One turn moves each row of this set onto another row. After a few examples, where does it send each row asked below?
lita: [-14  17   0  14  -8 -10  16 -32   3 -19 -25   5   7   5  -3  23  -7  -9
  -3]
nozo: [  7  18 -16  -1   8 -31   8  17  -1   0 -16  31  17  -5 -28   4  -2   9
  -4]
ladon: [-17   9   2   8 -10 -20  14 -22   4 -16 -31   3   4  10  -2  28  -7  -8
  -8]
Reda: [ -1  -8  17  18  15 -14   8   6  21 -25 -10  14  18  12   9   0 -21  12
 -12]
dedo: [-11 -16   5  19   2 -11  16  -9   0 -16 -33   4  -8  -8   0 -18 -10  10
 -27]
komol: [ -8  -7   5  25   3   1  18 -20  -2 -20 -28   6  -3 -11  -1 -23  -9   7
 -18]
luvi: [-11  19  -8  18  -4 -12  21 -36   2 -19 -20   3  -3  -2  -3  17 -12  -8
 -11]
lut: [  7  24 -13  -1  11 -25   5  14   2  -2 -16  29  26  -7 -29   2   0   8
   1]
Nifof: [-14 -14  19  17  -6  -2  11  -9   1 -19 -40   6  13   2  -2 -11   0   6
  -7]
likez: [-17  -8  -6   6  20  -3  -1   8   4 -12 -18  -3  -7 -12   1  12   6 -23
  -7]
faruz: [  7  24 -18   0  14 -31   8  14   1  -2 -12  28  14 -12 -28  -3  -6  10
 -10]
Fab: [ 10  29 -15   3  11 -21   6   7   1  -5 -11  29  25 -12 -29  -3  -1   6
   2]
rukot: [ 10  26 -16   4   9 -18   9   6  -3  -3 -11  32  22  -8 -31  -2  -1   6
   2]
pum: [ 10  25 -21   5  11 -23  12   7  -3  -3  -8  32  14 -13 -31  -4  -4   7
  -4]
Ditik: [  3  -2   9  25  19 -10  13  -5  19 -27  -2  14  10   2   8 -10 -26  12
 -17]
Rav: [  1  -3  19  22  15  -7   9  -1  20 -28  -8  15  23  10   7  -2 -20   9
  -5]
naki: [  8  21 -21   1  11 -29  10  13  -2   0 -11  31  10 -11 -29  -1  -5   8
  -9]
Zef: [ -9  -6  14  24  -1   7  15 -20  -1 -21 -33   7  11  -5  -3 -19  -2   4
  -7]
Gesak: [-13  13 -11  15  -2 -22  20 -28   2 -16 -21   2 -11  -1  -2  20 -16  -6
 -21]
fem: [  4   1  13  26  17  -2  13  -8  19 -28  -4  15  19   4   7  -9 -22  10
  -9]
lem: [  8  21 -12   0   7 -23   7  14  -1  -2 -15  32  24  -5 -30   4   1   7
   2]
fepu: [-15 -19  14  14  -2 -13  12  -2   1 -15 -40   5   0   1   1 -10  -5   9
 -18]
kidi: [  1  -9  12  20  18 -16  10   4  20 -25  -6  14   9   7   9  -5 -26  14
 -19]
belu: [-17   7  -4   9  -5 -27  16 -19   4 -14 -29   2  -7   5  -1  26 -13  -5
 -18]
renul: [-14   0  -5  11  18   7   1  -1   4 -15 -14  -2   0 -15  -1   8   8 -26
  -1]
zugo: [ 10  29 -19   5  14 -24   9   8   0  -4  -9  28  17 -14 -28  -5  -6   8
  -6]
Kikav: [  7  21 -15  -2  11 -31   5  17   2  -2 -16  28  19  -8 -27   2  -3   9
  -6]
Gipiz: [-16  -4 -10  10  22  -1   2   5   4 -13 -13  -4 -11 -17   1   8   3 -22
 -12]
naze: [-17  -4  -3   8  18   3  -1   5   5 -13 -18  -2   0 -11   0  12   9 -25
  -1]
fefo: [-14   1 -10  13  21   6   3  -2   3 -14 -11  -3  -6 -19   0   5   4 -24
  -7]

kidi goes to Rav
lita goes to Gesak
zugo goes to Kikav
Now these:
likez goes to renul
pum goes to nozo
Nifof goes to komol

One turn moves each row of this set onto another row. After a few examples, where does it send each row asked below?
kimo: [-11 -20  -4  -4  13   2   6  18   5 -18   5  -4 -11  -8   0  15  -9   0
 -22   9 -14 -18  -6  10  -1   6 -15  -5]
roteb: [ -3   0 -15   4 -24  -8   7   1   1   2  15  23  -6 -13   5 -18 -15  -5
   7   7   0  -3 -33 -10   0  -9 -17  -6]
kidus: [-19 -21  -4  -4  13  -4   9  20   7  -9   0  -4 -13  -5  -8  11  -1  -4
 -17  20 -13 -17 -16   7   4   7 -20   1]
volub: [ -3   7   6   0 -15 -12   0   3  -7 -12  -4   1   6  14  -6 -20 -17 -23
  -5   7   8  -3 -16   6   6 -17 -12 -17]
Nole: [  8  19  -7  16  13   1  14  -4   5  13  -9 -22  -4 -10 -11  16  -8   7
 -20  26 -16  13 -12   5 -14   1  -6   3]
sibi: [  0  -3  -9   7 -21  -3   7  -2  12  -6  14  12 -10 -12   9 -14  -7  -3
  11  16   9  -4 -29 -10   5  -9  -9  -1]
let: [-17  23   6   7   6   5  38   4   0  18 -14   7  -3  -4 -23  -3  -2   2
 -12   5  14 -13  11   5 -12 -10 -31   9]
Nebun: [  6  23 -12  13  14  -1  14  -5  -8  17  -5  -7  -2 -12 -14  13 -18   4
 -26  15 -33  13 -12   7 -17   1 -10  -9]
vobof: [ -1  28 -10   8  10  17   2  -7 -20  -4   4  10  -7 -23 -10  -5  10  -1
   5  -7 -22 -17  16  -9  -9  10 -16  14]
golib: [  7  20 -12  12  10   6  12   0   3  11 -12 -19   4  -9 -12  21 -15   7
 -20  20 -14  13 -12   6 -17   4  -9   3]
kema: [ -4  29  -3   1   2   0   6 -19 -20  -6  10 -13 -12 -13  -7 -22 -20  -3
 -12  -2  10 -18   1   9  -6  29  -2  18]
dufeb: [-17 -19 -11  -6  10 -11   6  23  -9  -2   3   4  -8 -13  -6   9  -9  -8
 -26   2 -15 -17 -20  12  -9   2 -26   1]
kovoz: [-12 -19  -4   0  15 -17   9  18  -8  -3   8   0 -18 -18  -3   5  -1  -7
 -27   8 -21 -17 -16  10  -3  -2 -21  -2]
Babid: [ -4  26 -15   5   4  19   1  -1 -17  -1  -4   7   0 -20 -11  -2  12  -3
   8  -6 -10 -17   7  -9 -12  12 -21  26]
Vubo: [  8   8   0  -7   6 -17  28  -8 -17  -1   8  30 -23  11   3  14 -16   2
 -22   3   0  -9   3   8  -9   6 -23   9]
Futi: [-14  29  -3   0   1  -7  10 -16 -16   3   3 -13 -13  -9 -18 -25 -12  -8
  -7  11  12 -18  -9   5   0  31  -8  28]
Toz: [ -1   6   9   2 -12 -15   1   1  -7 -11  -2   0   0  11  -5 -23 -13 -23
  -5   8   5  -4 -14   6   9 -19  -9 -20]
fogef: [  1   0 -11   8 -21  -8   6  -3   2  -2  21  21 -11 -16  10 -20 -14  -4
   6   7  -3  -4 -28  -9   2 -14 -13 -11]
Mulub: [-18  31 -10  -7   0   1   8 -16 -23   1   6   4  -5  -4 -19 -22 -26  -5
  -9   0  -1 -18  -6   7  -3  34 -12  13]
Gedip: [  1  23 -13  11  11  -3  16  -2  -7  22 -10  -7   0  -9 -19  14 -14   2
 -23  22 -29  13 -18   5 -15   2 -14  -3]
Posal: [-15  32   0   0   7  -6  12 -24 -21   1  11  -2 -19  -9 -15 -30 -17  -5
  -9   8  -8 -18  -1   6   4  29  -2   9]
mena: [  9   6   6  -4   9 -18  31  -9  -6  -5   5  18 -28  13   4  15  -6   2
 -17  16  10 -10   4   5  -4   7 -17  18]
Buk: [ -1  32   1  14   3  16   5  -4  12 -19  17 -10  -2 -18   4  -9 -13 -13
  -3  12 -14   7 -10   1 -14  -5  14  10]
Kamin: [ -6  23  14  12  12   5  35  -3  -1   8  -3   5 -10 -12 -10  -4  -5   9
 -18  -5   9 -12  24   7 -13 -15 -22  -3]
lov: [-10  27 -12   6   8  13   6  -4 -17   5  -2  12  -6 -18 -20  -7  17  -7
  11   5 -20 -18   4 -13  -5  12 -22  22]
Kodi: [  1   7   7   1 -13 -14  -2   3  -7 -13  -1  -1   3  11  -2 -21 -16 -21
  -7   5   9  -3 -14   8   4 -19  -9 -18]
Vukik: [  3  -2 -13   5 -23   2   4   0  10 -10  15  14  -6 -13  12 -12 -15  -1
   9   7  10  -3 -25  -9   1  -8 -10  -3]
Beke: [  6   7  -1  -9   4 -11  28  -2  -8  -2  -1  21 -17  15   0  21 -12   2
 -17  11  14  -9   1   6  -9  10 -23  22]
laseg: [  0   9   0  -9   6 -22  33  -7 -14   8   2  31 -25  14  -5  12  -9  -3
 -17  14   1  -9  -5   4  -5   7 -27  16]
mef: [-12  36  -4  16   3  -6  11  -5  -5   4  16   6  -9 -21 -11 -21  -7 -24
  -5  18 -32   7 -28   0 -11  -9   2   8]
nub: [-11  37 -14   7  -5   8   5   2  -9  -3  13  11   8 -19  -7 -11 -24 -20
  -7  -1 -24   8 -26   4 -23  -4  -5   7]
lif: [ -3   6   8   1 -14 -16  -1   3  -5  -9  -4  -1   3  12  -7 -22 -12 -24
  -4  10  11  -3 -17   6   7 -18 -12 -14]
Guraz: [ -1  25  -5  11  12  10   5  -8 -16  -1   3   4 -14 -24 -11  -8  22  -4
   8   4 -17 -19  10 -11  -6   6 -15  22]
mina: [-15  24   4   4   4  12  35   3  -3  11  -9  14   1  -5 -16   0 -14   6
 -16  -7   6 -13  21   8 -15  -9 -29  -4]
Fisos: [-15  23  12  10  12   1  41  -4   1  16  -6  10 -13  -6 -20  -8   2   4
 -12  10   1 -12  16   2  -5 -13 -24  -3]
volut: [-15  33  -8   9  -4  15   8   3  12  -7   3  -6   6  -9 -12  -7  -7 -20
   5  23  -6   8 -27  -3 -11   2   1  24]

mina goes to let
lif goes to Toz
Now these:
Beke goes to laseg
Posal goes to kema
Gedip goes to Nole
fogef goes to Vukik
nub goes to volut
lov goes to Guraz
kidus goes to kovoz

